teg: [ 30  19   4 -29  -7   6 -10  18  16 -44  39  52  -7 -41   6  -2  21  10
  29   1   1 -19   4  22   2   0  69 -15  30  27 -25  37 -27 -25 -38 -61
  12   4  19  15  12  42  60   7  53  24 -50  -6  -2  48  39   3 -14 -80
 -43 -21  16  11  91]
dived: [ 31  12   1 -19 -11 -23  17  -6   0   4  17  -1  30 -31  -9   0  17 -23
  43   3 -12   3   0  -8  19 -14  34 -23  37  19 -27  15  -6 -10   3 -31
  23 -24  50 -16  -7  48   4   2  19  30 -66   2  17  37  21  -3 -15 -56
 -39   5 -16  28  64]
zolok: [ 60  30   6  37 -21   0  91  -2 -15 -44 -25 -19  18   7  42   4   1  39
   2  52 -41  19   1  -6  21  10  19 -43  39   4  12 -10  22 -50 -61   3
  48  -7  53 -80  69  27  29  -7  30 -38 -29   3  11  24 -27  16 -14  15
  -2  16 -25  12   6]
perm: [ -6 -61  -7 -19  30 -41 -29  91 -21 -80  12  27  -2   2   7  69  39   3
  24   4  11  19   6  53  19  12  37  39   4  21 -43 -27  29  16  16 -25
 -44 -10 -14  15  48 -38  60  22   0  -7   6  42 -15   4 -50  18  52 -25
   1   1  30  10  -2] -> teg
perm: [ 28  64  31  12   1 -19 -11 -23  17  -6   0   4  17  -1  30 -31  -9   0
  17 -23  43   3 -12   3   0  -8  19 -14  34 -23  37  19 -27  15  -6 -10
   3 -31  23 -24  50 -16  -7  48   4   2  19  30 -66   2  17  37  21  -3
 -15 -56 -39   5 -16] -> dived
perm: [ -6  -2  48  39   3 -14 -80 -43 -21  16  11  91  30  19   4 -29  -7   6
 -10  18  16 -44  39  52  -7 -41   6  -2  21  10  29   1   1 -19   4  22
   2   0  69 -15  30  27 -25  37 -27 -25 -38 -61  12   4  19  15  12  42
  60   7  53  24 -50] -> teg
perm: [ 91  11  16 -21 -43 -80 -14   3  39  48  -2  -6 -50  24  53   7  60  42
  12  15  19   4  12 -61 -38 -25 -27  37 -25  27  30 -15  69   0   2  22
   4 -19   1   1  29  10  21  -2   6 -41  -7  52  39 -44  16  18 -10   6
  -7 -29   4  19  30] -> teg
perm: [-66 -56 -39 -31 -31 -27 -24 -23 -23 -23 -19 -16 -16 -15 -14 -12 -11 -10
  -9  -8  -7  -6  -6  -3  -1   0   0   0   1   2   2   3   3   3   4   4
   5  12  15  17  17  17  17  19  19  19  21  23  28  30  30  31  34  37
  37  43  48  50  64] -> dived

deror: [ -8 -30  14  13 -17   1   2 -38   3 -19  28   7 -60  -3  17  -4   7  -9
 -21  31  -4  25 -22  10  17   8  14  11  37  10]
vafan: [ 13  -8   1 -38  90  39   0  12 -29 -15 -60   8 -23  16 -23  28 -13 -30
  44 -38 -31  -1  28  46 -11  25 -10 -57  14  25]
pefiz: [ -2   2  29  -2  15  -5 -21  -6  10 -36  14 -34 -22  55   6 -11  -6 -17
  11   2   5  36  -3  -9 -17  -3  35  27  24  88]
beri: [-21  15 -11   6  88  -9  -5   5 -36  27   2   3  24 -22  10 -34 -17  -2
  55  -3  11  14  29  -3  36  -2  -6  -6  35 -17]
bik: [  3 -41  23 -12   1 -33   6 -33 -16  28  -2 -21 -12   4  52 -33  36  20
 -20 -16  40 -42   0 -67  37  35 -62  12  -4 -24]
perm: [ -1  90 -23 -23  12 -30  25  44  28  16 -11  25   0  46   8  28  13 -10
 -38  -8 -15 -38  39  14 -60   1 -29 -57 -31 -13] -> vafan
perm: [-12 -12   3  12  23  35 -21  36 -33  20  -4 -16 -67   4  40   6  52 -20
 -33  37 -16 -62 -33  28 -41  -2 -24 -42   1   0] -> bik
perm: [-36 -34 -22 -21 -17 -17 -11  -9  -6  -6  -5  -3  -3  -2  -2   2   2   5
   6  10  11  14  15  24  27  29  35  36  55  88] -> pefiz
perm: [ -2  11  29  55   3  -2 -21  27 -11  88  -9  10  -3  36   5  15  14  -5
   6  -3 -34 -17  -6 -22  24  -6   2  35 -36 -17] -> beri
perm: [-38 -31  -1  28  46 -11  25 -10 -57  14  25  13  -8   1 -38  90  39   0
  12 -29 -15 -60   8 -23  16 -23  28 -13 -30  44] -> vafan
perm: [-17 -21  15 -11   6  88  -9  -5   5 -36  27   2   3  24 -22  10 -34 -17
  -2  55  -3  11  14  29  -3  36  -2  -6  -6  35] -> beri

sepi: [-66  96  36  35  -4  51   7]
pulo: [ 62  96  -4  52  35 -38   6]
kebi: [ -4  96  51   6  35  62 -38]
perm: [ 36  96   7  -4 -66  51  35] -> sepi
perm: [-66  -4   7  35  36  51  96] -> sepi
perm: [-38  -4   6  35  52  62  96] -> pulo
perm: [  6 -38  35  52  -4  96  62] -> pulo
perm: [ 35 -38  62  96  51  -4   6] -> kebi
perm: [ -4  51   7 -66  96  36  35] -> sepi
perm: [-38  62  35   6  51  96  -4] -> kebi

Furu: [ 24 -51  26 -16  -8   9  94   7  29 -45  79   7  38 -16 -19]
Zipo: [-44  -8 -51  26 -16  38  29 -19  79   7   9   7  24 -16  93]
nes: [ 38 -45 -19  29 -51  -8  79   9 -16 -16   7  26  93   7  24]
tole: [ 38   7 -19  93 -44  26   9   7  24 -51  79  -7  29 -16 -16]
rupu: [ 18 -70   7  16 -35  -7  28  20 -30  10 -32  44  71 -16  40]
lok: [  0 -75   7  14 -27  -9  13  17 -37  25 -30  36  60 -22  47]
perm: [-51 -45 -19 -16 -16  -8   7   7   9  24  26  29  38  79  93] -> nes
perm: [-51 -44 -19 -16 -16  -8   7   7   9  24  26  29  38  79  93] -> Zipo
perm: [ 38  29 -19   7  24  26   9   7 -16  93 -51 -45  79  -8 -16] -> nes
perm: [ 38 -19  -8 -44 -51  26  79  24 -16   7   7 -16  29  93   9] -> Zipo

